In the data rows, 128 means zero.
Here are some points:
[121, 128, 123, 126, 118, 121, 134, 146, 127, 171, 80, 123, 138, 109, 149, 126]
[111, 119, 91, 68, 196, 143, 82, 163, 136, 114, 169, 135, 144, 171, 114, 127]
[105, 131, 113, 105, 150, 124, 113, 131, 134, 131, 133, 128, 132, 140, 119, 129]
[161, 138, 145, 130, 126, 140, 148, 104, 117, 94, 175, 127, 126, 142, 104, 140]
[91, 121, 84, 89, 175, 134, 80, 171, 141, 170, 113, 135, 149, 138, 138, 123]
[146, 132, 130, 128, 151, 144, 119, 115, 133, 82, 213, 119, 128, 160, 109, 144]
[131, 115, 158, 161, 80, 118, 154, 104, 112, 160, 46, 124, 133, 91, 153, 118]
[133, 129, 126, 137, 127, 138, 124, 123, 134, 120, 133, 122, 123, 128, 117, 134]
[149, 123, 161, 153, 73, 102, 175, 99, 112, 142, 106, 124, 131, 124, 133, 125]
[155, 125, 153, 130, 130, 136, 161, 101, 129, 84, 200, 135, 126, 146, 104, 123]
[74, 118, 73, 90, 170, 120, 71, 186, 150, 197, 72, 149, 151, 135, 150, 114]
[125, 127, 103, 106, 164, 142, 99, 156, 124, 144, 157, 116, 124, 162, 140, 132]
[115, 130, 125, 146, 79, 97, 137, 156, 117, 178, 33, 130, 122, 83, 159, 132]
[153, 115, 149, 139, 144, 139, 141, 106, 125, 96, 175, 104, 118, 137, 117, 129]
[166, 137, 142, 142, 115, 132, 155, 107, 122, 103, 163, 118, 119, 126, 117, 123]
[119, 137, 115, 113, 168, 140, 81, 135, 139, 112, 182, 125, 134, 162, 111, 139]
[158, 127, 162, 151, 90, 98, 170, 109, 114, 126, 136, 119, 121, 112, 135, 123]
[144, 140, 133, 109, 168, 145, 119, 114, 128, 68, 215, 124, 119, 168, 97, 127]
[128, 124, 153, 146, 102, 121, 136, 129, 123, 143, 90, 125, 123, 111, 134, 128]
[105, 127, 120, 119, 134, 129, 116, 161, 128, 165, 103, 132, 120, 109, 151, 139]
[121, 149, 136, 125, 126, 126, 130, 124, 124, 121, 151, 121, 131, 136, 120, 129]
[154, 140, 149, 158, 83, 109, 181, 99, 118, 105, 140, 128, 122, 107, 120, 130]
[154, 110, 170, 160, 92, 113, 172, 95, 111, 108, 131, 119, 116, 117, 115, 131]
[155, 133, 148, 127, 134, 146, 145, 103, 130, 80, 190, 134, 115, 158, 105, 125]
[125, 121, 124, 92, 194, 159, 110, 127, 134, 92, 202, 128, 123, 174, 107, 120]
[87, 130, 79, 97, 166, 141, 73, 158, 145, 158, 102, 132, 143, 136, 132, 137]
[126, 121, 103, 105, 167, 145, 105, 126, 137, 110, 157, 131, 132, 147, 107, 126]
[98, 115, 113, 122, 122, 126, 120, 155, 132, 179, 67, 146, 141, 125, 155, 112]
[161, 131, 154, 152, 105, 126, 154, 118, 103, 103, 166, 122, 115, 146, 127, 129]
[184, 146, 167, 145, 131, 144, 150, 78, 111, 22, 244, 120, 118, 169, 77, 143]
[86, 115, 91, 98, 165, 140, 82, 158, 149, 140, 106, 125, 126, 121, 135, 122]
[116, 151, 87, 92, 200, 162, 73, 135, 153, 88, 205, 131, 146, 171, 111, 135]
[117, 127, 99, 129, 122, 113, 126, 143, 134, 173, 55, 140, 142, 110, 148, 114]
[111, 128, 103, 124, 125, 120, 106, 158, 131, 167, 65, 136, 123, 102, 138, 132]
[105, 129, 100, 96, 163, 147, 93, 154, 150, 145, 126, 139, 138, 141, 134, 121]
[161, 140, 149, 167, 81, 125, 166, 99, 126, 99, 141, 134, 123, 113, 125, 122]
10 more points follow, each with its number after it:
[142, 137, 122, 116, 167, 147, 105, 119, 126, 70, 200, 123, 117, 160, 97, 130] 0
[133, 142, 115, 143, 116, 122, 129, 126, 125, 129, 128, 124, 142, 117, 128, 147] 1
[178, 124, 193, 210, 23, 94, 204, 99, 99, 122, 112, 120, 104, 85, 127, 129] 2
[167, 110, 202, 213, 12, 93, 215, 73, 104, 137, 65, 124, 109, 71, 138, 124] 3
[137, 143, 119, 148, 102, 118, 147, 129, 126, 133, 111, 127, 127, 112, 132, 118] 4
[145, 132, 137, 144, 111, 135, 118, 110, 120, 93, 144, 130, 135, 136, 121, 148] 5
[102, 132, 93, 122, 139, 129, 93, 146, 139, 144, 93, 134, 142, 124, 139, 132] 6
[165, 126, 174, 179, 85, 122, 176, 68, 118, 70, 167, 121, 125, 114, 110, 123] 7
[141, 124, 137, 147, 101, 114, 154, 123, 124, 134, 114, 119, 125, 115, 153, 129] 8
[137, 129, 141, 155, 102, 134, 149, 122, 125, 123, 127, 125, 115, 111, 129, 136] 9
Which two of these numbered points are nearest to each point below, ignoring the 2 directions in which the first points spread most? Their numbers follow each, nearest first.
[87, 113, 90, 85, 166, 130, 77, 173, 144, 193, 71, 134, 146, 139, 170, 127] > 8 3
[159, 139, 137, 135, 139, 152, 120, 107, 120, 72, 202, 124, 130, 148, 97, 147] > 5 6
[118, 139, 98, 118, 135, 130, 122, 132, 142, 126, 109, 135, 133, 126, 127, 107] > 4 6
[156, 129, 143, 134, 108, 130, 141, 107, 118, 97, 162, 127, 120, 124, 109, 126] > 0 9
[147, 143, 122, 125, 128, 128, 132, 140, 120, 124, 148, 125, 117, 134, 126, 119] > 4 0
[144, 126, 145, 125, 127, 133, 132, 121, 113, 116, 187, 115, 124, 142, 107, 123] > 2 8
[114, 137, 107, 116, 152, 137, 110, 135, 134, 116, 131, 138, 137, 136, 122, 128] > 6 0
[95, 107, 112, 133, 97, 93, 106, 172, 131, 197, 28, 139, 136, 100, 155, 131] > 2 3
[119, 121, 122, 134, 107, 115, 141, 145, 119, 167, 83, 127, 132, 102, 159, 123] > 8 9
[123, 125, 143, 169, 85, 102, 154, 114, 128, 139, 66, 128, 136, 89, 131, 119] > 7 6
[94, 132, 96, 118, 129, 117, 99, 169, 128, 173, 88, 135, 139, 129, 139, 135] > 2 1
[117, 121, 132, 138, 112, 103, 151, 130, 114, 159, 90, 133, 132, 120, 155, 113] > 8 4
[93, 144, 70, 70, 205, 159, 73, 172, 152, 125, 152, 135, 137, 157, 125, 121] > 4 0
[133, 132, 145, 158, 74, 93, 162, 123, 120, 174, 60, 143, 127, 99, 147, 106] > 4 0
[126, 108, 158, 163, 73, 107, 150, 124, 126, 165, 67, 123, 122, 95, 147, 120] > 3 9
Here are 10 other points, each followed by its number:
[114, 127, 120, 120, 139, 126, 131, 138, 138, 143, 96, 128, 134, 124, 140, 122] 0
[150, 116, 157, 191, 38, 102, 182, 122, 113, 164, 62, 128, 124, 80, 147, 125] 1
[190, 144, 177, 189, 44, 116, 195, 83, 101, 102, 145, 113, 121, 97, 116, 148] 2
[159, 131, 164, 155, 85, 114, 160, 111, 105, 122, 157, 115, 120, 123, 130, 127] 3
[131, 127, 143, 139, 135, 145, 144, 110, 130, 101, 165, 114, 128, 122, 113, 138] 4
[124, 129, 105, 97, 165, 136, 120, 142, 149, 117, 148, 133, 132, 138, 122, 133] 5
[176, 140, 170, 148, 103, 126, 167, 86, 120, 76, 185, 129, 113, 128, 101, 138] 6
[150, 133, 140, 172, 77, 108, 162, 103, 115, 122, 127, 124, 134, 111, 126, 131] 7
[113, 129, 116, 100, 136, 123, 120, 150, 131, 141, 126, 132, 122, 116, 134, 124] 8
[153, 138, 132, 116, 144, 126, 143, 124, 121, 97, 184, 121, 122, 148, 114, 147] 9
The same question for these:
[134, 119, 154, 158, 102, 120, 148, 125, 118, 141, 99, 116, 113, 100, 140, 135] > 4 6
[138, 132, 132, 112, 142, 122, 141, 121, 135, 103, 172, 130, 128, 152, 118, 129] > 5 0
[114, 116, 141, 174, 66, 102, 143, 147, 111, 191, 31, 128, 118, 77, 159, 132] > 1 3
[93, 113, 113, 124, 122, 110, 110, 158, 145, 197, 16, 129, 146, 97, 167, 116] > 0 5
[141, 125, 154, 146, 65, 102, 158, 119, 102, 179, 66, 130, 127, 105, 164, 121] > 3 9
[135, 120, 157, 150, 105, 123, 166, 102, 124, 126, 95, 130, 121, 105, 128, 110] > 0 4
[111, 126, 94, 114, 145, 131, 94, 155, 138, 151, 100, 130, 140, 124, 148, 127] > 7 1
[88, 138, 72, 64, 210, 165, 66, 140, 166, 105, 169, 136, 152, 184, 120, 112] > 0 5
[122, 115, 130, 133, 143, 136, 122, 120, 128, 130, 121, 127, 133, 116, 121, 118] > 4 0
[135, 118, 124, 138, 123, 128, 131, 110, 122, 129, 128, 132, 136, 123, 130, 115] > 7 0
[126, 131, 127, 118, 111, 118, 145, 149, 123, 151, 95, 133, 127, 104, 128, 121] > 8 5
[201, 133, 214, 221, 8, 103, 237, 61, 86, 84, 135, 129, 107, 82, 107, 127] > 1 6
[124, 130, 127, 121, 144, 134, 110, 135, 133, 125, 154, 132, 119, 138, 120, 139] > 6 1
[139, 119, 145, 135, 107, 100, 154, 142, 117, 159, 90, 124, 120, 116, 145, 139] > 9 3
[180, 146, 139, 135, 117, 137, 149, 96, 122, 55, 234, 123, 119, 164, 95, 146] > 2 7
